Rows are one point carried round by a steady rotation, each followed by how many steps it has turned.
The counts run from 0 to 242.
[ 1.24 -1.64 -2.57  2.45 -0.85 -0.33 -0.51 -1.89  1.04 -1.20 -3.70 -3.22
  1.26  0.85 -1.31 -2.87 -2.26  1.82  0.56 -0.82 -0.59  0.93  0.48  1.39
 -1.77 -1.92 -1.77  0.09  1.67  3.24  1.31 -4.37  3.67 -0.91  1.45] : 194
[-0.50 -1.39 -4.78  0.28  1.60  2.80  2.57 -2.76  3.23 -0.10 -0.83 -0.18
 -0.53  2.11  1.26  0.20 -1.04  0.42  1.80 -1.63 -2.43 -0.58  2.32 -0.42
 -1.12 -2.81  1.31  2.32  2.15  1.85 -0.22 -4.17  1.79  0.61 -0.18] : 108
[ 1.10 -1.29 -2.11  3.78  0.22  1.22  0.72 -0.89 -0.05 -0.96  1.41  2.30
 -0.88 -0.45  1.45 -1.16 -4.05 -1.38  1.84 -1.19 -0.92  1.39 -1.26 -1.79
 -0.49 -0.89  1.55  3.09  4.47  0.58 -2.13 -4.66  1.79 -0.71  0.04] : 238
[ 1.05  2.11  0.43 -1.48  1.78  0.14  3.05 -2.19  0.58 -0.04 -2.92 -0.29
  2.52  0.99  0.76  0.67  1.16  0.86  1.32 -5.10 -0.07  0.78  2.36 -2.44
  0.72 -1.29  2.55  0.52  2.40  2.63 -4.07 -0.48 -2.17 -2.12 -1.45] : 175
[-2.32  0.69 -2.21  2.19 -1.55  0.03 -2.63 -2.68  2.35  2.26 -3.70  1.55
  0.69  0.48 -2.85 -2.88 -2.62 -0.80  0.57 -0.94 -2.43  0.28  0.25 -3.15
 -2.87 -0.88  1.26  2.19  0.23  2.80 -1.72 -0.29  1.67 -1.76  0.31] : 68
[ 1.20  1.89  0.72  3.39 -0.67  1.84 -0.89 -0.67  0.75 -0.97 -3.76  2.11
 -0.64  0.10  0.82 -0.62 -3.47  3.47  0.28 -1.91 -0.95  3.09  2.04 -0.21
 -1.95  0.38  3.22  1.11  0.40  3.07 -1.54 -0.05 -2.70 -1.89  3.05] : 137
[-1.49 -1.55 -1.88  2.91 -1.69 -1.32 -2.38 -1.84  2.37 -0.43 -3.14  0.13
  2.70 -0.86  0.33 -3.73 -0.76 -0.39  0.73 -0.97 -0.32 -1.60  0.72  1.96
 -3.07  0.96 -0.60  1.40  1.90  0.53  0.91 -3.60  3.45 -3.25  1.53] : 198
[-2.99  1.95 -0.03 -1.07 -2.07  1.38  1.09 -1.00  2.00 -2.35  1.64  0.65
 -0.51 -1.05  0.91 -0.07 -1.83  2.46 -2.42 -3.39 -2.81  1.47  4.12  0.48
 -1.42  1.95  1.24 -0.89 -0.22  2.19 -0.63 -1.79 -5.06 -1.78 -0.65] : 218
[-1.37  2.59 -0.11  1.07 -1.57 -3.90 -0.09 -0.38  1.02 -2.78 -3.46  1.98
  1.65 -0.24  1.43 -3.55  0.45  2.21 -0.41 -2.18  2.91  2.62  1.23  1.94
 -0.56 -0.35  1.42 -0.39  1.64  0.81 -4.03 -2.77 -1.25 -1.20  0.50] : 128
[-1.39  1.71  0.31 -1.36 -2.14  1.60  0.25 -0.08  1.53 -1.32  2.02 -0.83
 -0.39 -0.29  0.90 -0.19 -1.20  3.90 -2.61 -2.84 -3.02  1.02  2.64 -0.59
 -0.53  2.42  3.76 -0.61  1.37  2.80 -1.49 -2.33 -4.44 -1.60  0.75] : 220
[ 0.99  0.08 -0.18  1.74  2.26 -1.41  1.70 -3.03 -0.02  0.03  1.70 -1.70
 -1.80 -1.00 -0.97 -0.63 -4.86 -1.35  0.20 -3.24 -1.75  2.46 -0.13  1.26
  0.18  2.97  0.44  1.94  3.12  3.75 -2.00 -3.96  0.13  0.18  0.60] : 232
[ 0.35 -0.65  2.30  0.76 -1.35  0.61  3.11 -1.67  0.09 -3.11 -0.96 -1.25
  1.19 -1.89  2.48 -1.77  1.53  1.24 -1.83 -3.59 -1.01  1.39  0.84 -1.16
  0.28  0.71 -0.76 -0.04  1.93  2.70 -0.10 -1.33 -3.85 -5.19  1.06] : 89
[-1.75  2.29 -2.87 -1.69 -2.50 -1.23 -1.88  2.10  2.36 -2.23 -2.45  0.57
 -0.18 -0.80 -1.28 -1.56  0.60  2.52  0.22 -0.83 -0.38  0.01  0.82  0.79
 -0.13  0.51  2.20  0.75  5.15  2.27 -3.04 -3.12  0.21 -1.89 -2.76] : 122
[-1.96  2.25  0.06  0.02 -0.72  1.08  1.43 -1.58  2.09 -1.22  4.27  1.76
  0.72 -2.35  1.08 -3.43 -1.20 -2.42  1.47 -2.90 -1.04  0.32  2.64  1.60
 -3.43  0.35  2.07 -0.45  2.82  0.73 -1.22 -2.90 -0.18 -2.20 -1.95] : 33
[-1.32  0.56 -1.31  1.89  1.82 -1.12  0.75  0.14 -0.49 -2.84 -2.39 -0.36
 -0.44 -1.90  1.10  1.19 -4.36  0.91  0.79 -4.49  0.89  2.07  1.33 -0.37
  1.04  2.54 -1.11  1.97  0.97  2.56 -2.13 -3.55 -3.61  0.54 -0.68] : 50
[-1.09  2.14  0.43  2.21 -0.47 -2.38 -1.39 -0.41  0.94 -2.25 -2.86  3.10
  1.74 -0.45  1.58 -2.37 -0.99  1.05  0.30 -2.46  2.46  2.83  2.55  3.14
 -0.09  2.13  1.51 -1.17  1.76  0.31 -4.00 -1.87 -1.44 -2.59  0.29] : 130
[-1.30  3.41 -0.82 -0.36  0.41  2.09  2.57  0.54  0.49 -0.31  0.66  0.53
 -1.61 -2.65  1.89 -1.07  0.73  2.36  1.74 -4.05 -0.85  0.60  0.97 -0.87
 -2.58 -1.57  3.27  0.50  4.46  3.20 -3.08 -1.59 -1.62  0.13 -1.26] : 39
[-1.46 -1.51 -1.75  2.91 -2.00 -0.77 -2.62 -1.95  2.08 -1.08 -2.86  1.08
  2.21 -0.94 -0.22 -2.92 -0.73 -1.33  0.88 -0.87 -0.65 -1.27  1.29  2.04
 -3.34  1.91 -0.64  0.83  2.59  0.22  0.98 -3.48  3.53 -3.93  0.09] : 199
[ 0.56  1.64 -0.13 -1.04  2.47  0.50  3.18 -1.78  0.88  0.52 -3.28  0.10
  2.55  0.92  0.94  0.84  0.49  1.45  1.08 -5.43 -0.44  1.60  2.46 -1.73
  0.44 -1.50  1.64 -0.09  2.80  2.09 -4.45  0.12 -1.79 -1.47 -1.60] : 176
[-0.85  0.77  0.00  0.25 -0.09  1.34  0.41 -1.35  2.13 -2.07  1.14  1.62
  3.89 -2.39  1.30 -2.09  0.02 -0.32 -0.60 -4.07 -0.06  1.85 -0.18 -4.08
 -1.54 -0.63  2.62  0.74  3.47 -0.58 -2.33 -0.67 -1.80 -2.69 -4.04] : 169
[-1.44  2.83 -0.05  0.46 -1.12  0.24  2.83  1.03 -2.38 -1.48  1.06 -0.21
  0.88 -1.51  2.61 -0.23 -0.70  3.51  0.61 -3.74 -0.30  1.04  0.82 -0.59
 -1.83 -1.82  0.38 -0.52  3.91  0.91 -4.40 -4.22 -2.02  0.94 -1.00] : 42
[ 0.58 -0.92 -2.38  4.08  0.72 -1.46 -1.09 -2.10  0.09 -1.90 -3.60  0.14
  3.55  1.72 -0.11 -0.68 -2.13 -1.04  0.45 -0.11  0.23  1.49 -0.18 -1.12
  0.42 -2.22  0.60  2.51 -0.01  2.85 -1.39 -5.06 -1.59 -0.59  2.77] : 59
[ 2.04 -1.99 -2.79  1.66  0.04  1.09 -1.06 -0.28  1.22 -0.54 -3.85 -3.04
  0.73  2.06 -1.10 -1.32 -2.54  2.08  1.31 -0.91 -1.41  0.73  1.54  1.62
  0.91 -0.82 -0.25 -0.38  3.17  3.43  0.98 -4.35  3.30 -2.16  1.38] : 192
[-2.87 -0.52 -1.31  2.81 -3.94  0.75 -1.46 -0.67  0.59  0.43 -2.25  3.19
  0.74  1.32 -0.74 -2.92 -1.57 -1.65 -0.02 -0.67 -3.11  0.86  0.88 -2.95
 -2.71 -2.45 -0.27 -0.53  1.72  1.52 -2.68 -0.79  2.27 -2.64 -1.66] : 71
[ 1.24  3.34  1.41  1.93 -0.87 -0.94 -0.99 -1.43  0.32 -3.40 -2.05  2.30
 -0.08 -0.36 -0.91 -0.20 -3.57  1.10  0.65 -2.48  1.01  4.26  3.41  2.55
 -0.91  2.99  1.21 -0.99  0.24  2.09 -1.83 -1.28 -1.68 -2.66 -0.41] : 133
[-3.56  1.52 -0.02 -0.38 -1.48  1.01  1.54 -1.44  2.16 -2.37  1.26  1.17
 -0.66 -1.27  1.18 -0.26 -1.05  1.48 -2.39 -3.60 -1.99  1.85  4.73  0.84
 -1.97  1.89  0.70 -1.54 -0.75  2.34 -0.94 -1.26 -4.58 -1.45 -1.11] : 217
[-4.10 -1.34 -1.57  2.41 -1.23  1.20 -0.62 -2.47 -0.76  2.01  0.75 -1.35
 -1.81 -0.58 -1.45 -1.11 -4.46  0.59 -0.48 -1.05 -4.11 -0.17  1.11 -1.86
 -1.76  2.48 -2.21  1.45  0.89  2.57 -1.17 -3.71 -0.68 -1.82  2.35] : 150
[ 0.40 -1.62 -2.35  2.37 -1.09 -1.22 -0.46 -2.48  1.45 -1.06 -3.98 -2.80
  1.96  0.30 -1.05 -3.83 -1.91  1.38  0.46 -0.68 -0.11  0.37  0.40  1.43
 -2.46 -1.92 -1.87  0.93  0.98  2.48  1.29 -4.30  3.46 -1.10  1.85] : 195
[-2.95  3.07 -0.72  0.87 -4.05  0.08  0.35 -3.62  0.38 -2.52  0.19  2.12
  0.02  1.36  0.69 -1.82  2.04  2.98 -1.39 -0.33 -0.51  1.57  3.19 -0.27
 -3.30 -0.50  0.46 -2.35  0.44 -0.92 -1.95 -3.36  0.94 -2.03 -0.77] : 210
[ 0.13 -1.53  2.07  1.34 -2.00  0.83  0.31 -0.28  0.14 -3.42  0.31 -1.77
  0.16 -1.65  1.72 -3.36  0.79  1.78 -2.10 -4.51  0.25  2.23  1.45 -2.64
 -1.15  1.30  1.05 -2.66  1.38  3.51  0.44  0.12 -1.33 -3.97 -1.27] : 86
[-3.12 -2.84 -2.08  3.22 -0.93  1.66 -1.13 -1.95 -0.84 -0.25  1.59 -1.43
 -2.89  0.12  0.17 -2.76 -0.33 -0.77 -0.84 -0.20 -2.50  1.10 -0.62 -4.28
 -1.38  1.33  0.67  0.19  2.57  3.87 -0.99 -3.42  1.93 -1.38  0.05] : 154
[-1.75  2.64 -1.81 -0.88  1.09  0.18  0.73 -4.61  2.69 -0.89  1.54 -1.36
  0.79 -3.54 -1.99 -3.82 -0.23  0.46 -0.38 -2.48  1.41  2.11 -0.62 -3.89
 -1.02 -0.53  0.61  0.43  0.82  1.02 -0.87 -2.10 -0.89 -2.30 -2.95] : 165
[ 0.52 -1.74  1.05  1.38  1.70 -0.14  2.71 -5.51  1.41 -0.21 -1.26 -1.71
  1.72  0.49  2.59 -1.23 -1.85  2.06 -1.23 -4.37 -1.14  1.30 -0.03 -1.40
 -1.74  2.85  1.12  3.12  0.80 -0.45 -0.71 -2.42  0.76 -0.44  2.36] : 98
[-3.88 -1.68 -2.42  2.40 -1.04  0.33  1.56 -2.64 -0.20 -1.58  1.21 -0.47
 -1.82 -0.98  1.10 -3.65  1.22 -2.62 -0.70  0.35 -1.17  0.52 -0.86 -3.42
  0.55 -1.22 -1.37  0.82  1.48  2.92 -1.25 -4.83 -0.32 -2.75  0.30] : 157
[-1.15  4.20  0.85 -1.67 -1.75  1.00  1.97 -1.42  0.93 -1.67  3.65  0.76
 -0.99 -2.51 -0.19 -2.26 -1.35 -1.34  2.17 -3.26 -1.30 -0.29  2.20  0.45
 -2.92  0.50  2.33  0.44  2.44  2.31 -1.30 -2.89 -0.86 -2.31 -2.22] : 35
[-4.03 -0.92 -2.59  2.05 -0.57  0.11  1.27 -3.04  0.63 -1.14  1.22 -0.06
 -0.95 -1.38  1.05 -3.65  1.71 -2.47 -0.52  0.50 -0.89  0.23 -0.45 -3.08
  1.36 -1.14 -1.07  0.67  1.85  2.08 -1.48 -5.12 -0.90 -3.53  0.52] : 158
[ 1.06 -2.25  0.42  0.19  0.34 -1.14  0.00  0.00  0.10 -0.81 -2.94 -1.77
  1.70  3.11  2.07 -1.18 -4.36  1.42  1.57 -6.51  0.32  0.51  2.56 -2.48
  0.51  1.66  2.40  0.16  0.44  1.55 -1.74 -1.47  1.23 -0.25  0.10] : 183
[-1.74  1.62 -2.22  1.84 -1.31 -0.60 -2.56 -3.53  1.94  1.78 -3.52  0.61
  0.86  0.63 -3.81 -2.44 -3.39 -1.00  1.15 -0.72 -2.36  0.31  0.26 -2.85
 -2.53 -0.34  0.80  2.13 -0.42  3.42 -1.24 -0.97  1.46 -1.72  0.36] : 67
[-2.78  1.83 -3.00 -2.54 -2.69 -1.86 -0.38  1.85  2.93 -2.49 -2.29  0.54
  0.14 -2.10 -1.07 -1.69 -0.60  0.21  0.82 -1.81 -0.85 -1.33  1.09  0.80
 -0.67 -0.27  0.12  2.09  3.68  2.89 -2.16 -3.34 -1.05 -1.83 -3.01] : 120
[ 0.29 -0.10  1.17  3.85 -1.59 -0.01 -0.54 -2.47 -3.26  0.56  0.11 -0.24
  1.28  2.79  0.50  0.14 -1.86  0.96  0.74 -0.97 -1.87  0.42  2.82 -0.43
 -2.09  0.08  1.36 -0.56 -0.15  3.41 -1.73 -4.25 -1.58 -2.42  5.17] : 143
[ 0.78 -3.21  0.40  1.97  0.84  1.57  2.37 -3.80  1.30 -1.84  0.36  0.62
  1.50  1.69  3.13  0.51 -3.22 -1.28  0.01 -3.66 -2.64  0.64  1.52 -0.73
 -1.75  3.01  0.78  3.21  2.00 -1.17 -0.20 -3.02  1.47 -0.89 -0.17] : 101
[ 1.99 -2.24 -2.82  1.36 -0.40  1.57 -0.68  0.35  1.34 -0.29 -4.11 -2.52
  0.91  2.00 -0.41 -0.67 -2.72  1.81  1.78 -1.20 -1.90  0.03  1.77  1.31
  1.77 -0.33  0.05  0.04  3.18  2.97  0.46 -4.22  2.12 -3.11  1.83] : 191
[-1.05  3.01 -0.28  0.80 -1.77 -3.91  0.23 -0.14  0.67 -3.37 -3.43  1.07
  1.10  0.02  0.89 -3.62  0.73  2.55 -0.67 -1.80  2.63  3.07  0.69  1.71
 -1.09 -1.13  1.10 -0.48  1.61  1.85 -4.04 -2.83 -0.58 -0.47 -0.12] : 127
[-1.02  4.59  0.42 -1.81 -0.67  1.13  2.07 -0.59  1.13 -0.41  1.45  0.14
 -2.02 -2.76  0.43 -1.60  0.00  0.84  2.49 -3.56 -0.86 -0.55  1.40 -0.90
 -2.29 -0.10  3.71  1.49  3.05  3.66 -1.89 -2.05 -1.61 -1.51 -1.06] : 37
[ 0.81  1.76  1.56 -0.70 -1.10  0.73  1.67 -1.43  0.19 -3.32  0.93  1.04
  3.78 -0.69  0.48 -0.38  0.22 -1.07  0.52 -3.73 -0.61  1.43  0.86 -4.03
 -1.05 -1.04  2.08  0.23  3.07  0.43 -2.84 -1.44 -1.78 -3.19 -4.37] : 171
[ 1.19 -3.61 -0.11  1.46 -0.24 -0.33  1.26  1.17  0.81 -2.86 -4.19 -0.97
  0.71  2.23  2.17 -0.81 -4.26 -0.98  1.39 -5.08 -1.04  0.81  2.63 -0.58
  0.59 -0.15 -0.64  1.01  0.18  3.76 -0.10 -2.21  0.18 -0.97 -0.40] : 186
[ 0.75  0.76  0.48  4.00 -0.91  2.63 -0.87 -0.20  0.42 -1.05 -2.89  2.29
  0.11  0.64  1.42 -0.48 -3.13  3.35 -0.11 -1.66 -1.61  3.41  2.09  0.26
 -2.44 -0.21  2.84  0.49  0.87  2.72 -1.67 -0.20 -2.63 -1.42  3.23] : 138
[-3.29 -2.62 -1.85  3.27 -0.98  1.05 -0.03 -2.02 -0.74 -1.02  1.76 -1.04
 -2.83  0.25  0.51 -2.90  0.31 -1.56 -1.02  0.13 -2.01  1.35 -0.92 -4.11
 -1.30 -0.13 -0.06  0.20  2.09  4.05 -0.96 -3.76  1.47 -1.39 -0.38] : 155
[-3.59 -1.77 -1.72  2.23 -1.51  1.47 -1.98 -1.92 -0.59  1.59  1.50 -1.61
 -2.42  0.03 -0.84 -1.81 -2.67  0.51 -0.53 -0.26 -3.53 -0.02  0.06 -3.91
 -1.30  2.87  0.34  1.09  2.08  2.43 -1.14 -3.81  0.86 -2.10  1.61] : 152
[-1.46  2.37  0.23  1.50 -0.87 -3.32 -0.82 -0.22  1.00 -2.25 -3.27  2.79
  2.04 -0.61  1.76 -3.39  0.08  1.74 -0.26 -2.19  2.67  2.69  1.93  2.58
 -0.04  0.98  1.46 -0.61  1.65  0.08 -4.10 -2.29 -1.46 -1.96  0.82] : 129
[-1.92 -0.59 -3.96 -1.39 -1.31 -1.53 -0.94 -1.47  2.27 -0.28  1.54 -0.96
  2.06  1.36 -0.11 -2.46 -1.53  0.59  1.77 -2.21  0.22 -2.64  2.56 -0.76
 -2.30 -1.65  1.62  0.80  1.32  0.58 -0.51 -6.32  2.43  0.26 -0.63] : 113
[-1.26 -0.35  0.87  0.20 -2.56  0.78 -1.21 -0.39  0.68 -0.96  0.58 -1.22
  0.14 -1.76  0.92 -4.18 -0.45  3.68 -1.46 -4.30  0.11  1.56  1.68 -3.13
 -0.61  1.99  1.42 -3.55  1.51  1.59 -0.28 -0.21 -0.84 -4.91 -0.60] : 84
[-3.66  1.21 -0.41  0.41 -0.21  0.34  0.71 -2.55  1.95 -2.01  0.99  1.81
 -0.61 -0.50  1.92 -1.50  1.55  0.86 -1.37 -4.00 -0.10  1.57  5.51  0.92
 -2.90  2.09  2.03 -2.60 -1.03  2.63 -1.08 -0.78 -2.87 -1.48 -1.15] : 215
